In the rows, zero is written as 128.
Rotation paths and how fast each direction turns (degrees per step)
Each turn is a multiple of 5 degrees from 10 to 175, or 0.
Each row of a path follows its step; steps can be skipped.

step 1: [131 120 141 123 121 126 114 118 125 139 127 119 123 134 138 112 125 133
 133 125 125 127 131 132 132 134 130 126 127 135 128 123 124 130 138 128
 123 120 137 118 129 121 125 129 126 122 132 116 140 123 125 130 128]
step 3: [127 127 128 129 122 124 131 117 115 125 115 120 127 128 119 133 136 134
 134 143 121 131 113 124 123 126 119 134 130 137 126 127 121 132 121 135
 131 129 118 121 121 129 122 121 136 131 136 126 127 130 139 128 124]
step 5: [126 126 140 110 126 132 120 124 129 113 129 118 130 134 130 132 128 128
 131 124 142 120 128 115 131 129 131 124 132 125 134 121 126 126 129 117
 131 114 125 128 121 130 130 128 137 127 128 118 130 138 121 132 128]
step 6: [122 118 135 128 139 121 119 113 139 131 136 118 136 131 130 133 122 128
 117 131 122 135 131 128 136 127 132 137 133 131 126 128 134 132 140 127
 134 122 127 118 130 129 120 132 112 124 129 122 127 123 125 132 129]
step 10: [135 125 139 111 137 124 123 120 120 129 123 121 131 131 126 132 126 131
 129 127 123 127 142 132 123 125 120 135 130 126 132 119 130 127 135 118
 126 127 126 133 120 123 132 131 127 133 134 131 108 136 118 133 133]
step 11: [125 123 120 130 123 116 135 114 136 130 143 113 136 123 123 140 130 135
 134 141 128 131 120 129 129 127 122 133 126 130 120 132 131 128 128 124
 133 125 134 126 129 134 135 125 122 137 130 126 115 127 133 131 122]
step 12: [129 124 121 117 129 127 128 136 120 113 129 125 117 126 131 132 133 130
 138 131 123 123 128 135 136 135 116 131 129 129 131 135 123 132 130 135
 128 119 135 137 140 128 119 125 115 121 126 122 127 134 141 129 132]
step 13: [131 136 132 123 129 137 119 144 132 123 126 126 131 126 123 133 124 126
 119 125 133 120 119 123 141 120 118 126 119 124 124 123 132 128 125 122
 129 116 135 115 140 134 134 131 130 121 131 126 129 126 128 139 117]
step 15: [126 130 128 132 128 133 126 128 122 137 129 131 142 126 114 131 129 125
 127 125 121 118 135 135 124 141 128 132 123 126 128 131 131 124 140 120
 133 134 133 125 123 129 122 122 119 140 142 134 115 133 125 135 119]
Speeds:
[127 130 130 131 126 129 124 130 127 130 126 129 126 128 129 124 129 128
 127 126 128 130 125 129 132 127 125 131 130 130 129 127 129 126 129 126
 128 130 128 130 128 131 128 127 127 128 127 128 130 125 129 130 125] => 60
[126 131 123 127 128 126 127 130 127 129 125 130 128 130 125 131 128 128
 125 129 129 129 127 131 128 127 127 128 127 128 127 126 126 128 124 129
 126 126 127 129 130 128 127 125 128 127 126 126 130 130 130 126 128] => 80

step 1: [134 136 128 115 120 143 116 132 132 134 122 138 122 127 119 115 131 121
 124 113 131 133 132 125 121 125 126 126 132 126 128 124 118 133 129 132
 130 130 127 132 124 129 139 132 120 133 132 125 134 118 133 126 139]
step 2: [116 140 125 131 130 124 120 138 129 135 115 139 126 127 127 124 121 126
 121 122 136 128 122 144 124 115 128 118 134 127 138 125 125 128 124 118
 136 135 124 119 130 132 121 125 132 120 127 119 127 123 126 124 132]
step 3: [122 130 130 128 133 134 115 137 133 135 133 128 124 125 122 123 143 127
 130 130 124 131 122 137 129 128 130 137 137 124 131 130 128 118 126 129
 123 147 142 114 123 127 123 128 123 116 135 137 128 132 131 130 128]
step 6: [114 134 128 126 122 124 123 126 117 135 127 120 115 121 131 127 133 118
 119 126 124 122 132 126 128 135 129 138 131 137 141 127 136 120 138 118
 125 126 130 128 128 119 127 134 140 126 125 131 138 127 122 135 120]
step 8: [133 125 126 129 132 132 127 130 133 122 129 119 125 121 129 130 126 127
 139 142 126 131 124 128 134 147 117 134 125 133 116 139 124 136 137 116
 128 123 122 126 127 122 127 139 133 128 122 132 118 116 126 133 122]
step 9: [136 127 123 133 111 129 132 126 132 129 130 129 117 125 127 117 125 121
 124 122 128 126 125 112 133 134 124 134 121 123 119 120 122 133 129 126
 129 119 122 139 140 131 119 142 135 131 131 128 135 124 135 128 122]
step 12: [130 124 120 129 115 139 126 120 133 121 115 134 134 130 123 121 126 122
 131 134 130 130 130 134 126 127 131 129 129 126 115 131 118 124 132 143
 126 128 125 128 115 144 121 124 126 120 131 128 121 117 137 129 125]
step 13: [132 132 120 133 134 133 119 129 128 134 125 136 146 126 126 119 128 130
 123 135 141 121 117 132 128 122 135 132 127 123 137 121 114 139 134 130
 122 122 125 126 135 129 134 131 124 127 123 128 131 122 144 125 130]
step 15: [127 128 124 127 131 136 130 138 114 122 120 127 131 130 123 126 135 119
 129 136 129 129 133 140 119 124 142 122 129 122 134 120 133 125 124 126
 130 124 130 116 128 128 121 118 137 108 122 131 125 137 129 126 133]
Speeds:
[126 130 129 130 127 128 126 129 124 129 128 126 125 127 127 128 127 131
 125 130 125 129 128 128 129 127 127 125 131 127 130 127 127 130 128 127
 129 125 128 127 128 130 127 126 124 130 129 127 130 131 127 128 125] => 90
[128 126 128 131 124 127 127 130 127 130 127 125 131 129 126 128 128 129
 129 127 128 127 130 129 127 128 128 128 127 129 128 128 132 126 126 127
 130 128 127 126 127 131 126 132 131 126 130 128 128 127 131 128 124] => 115
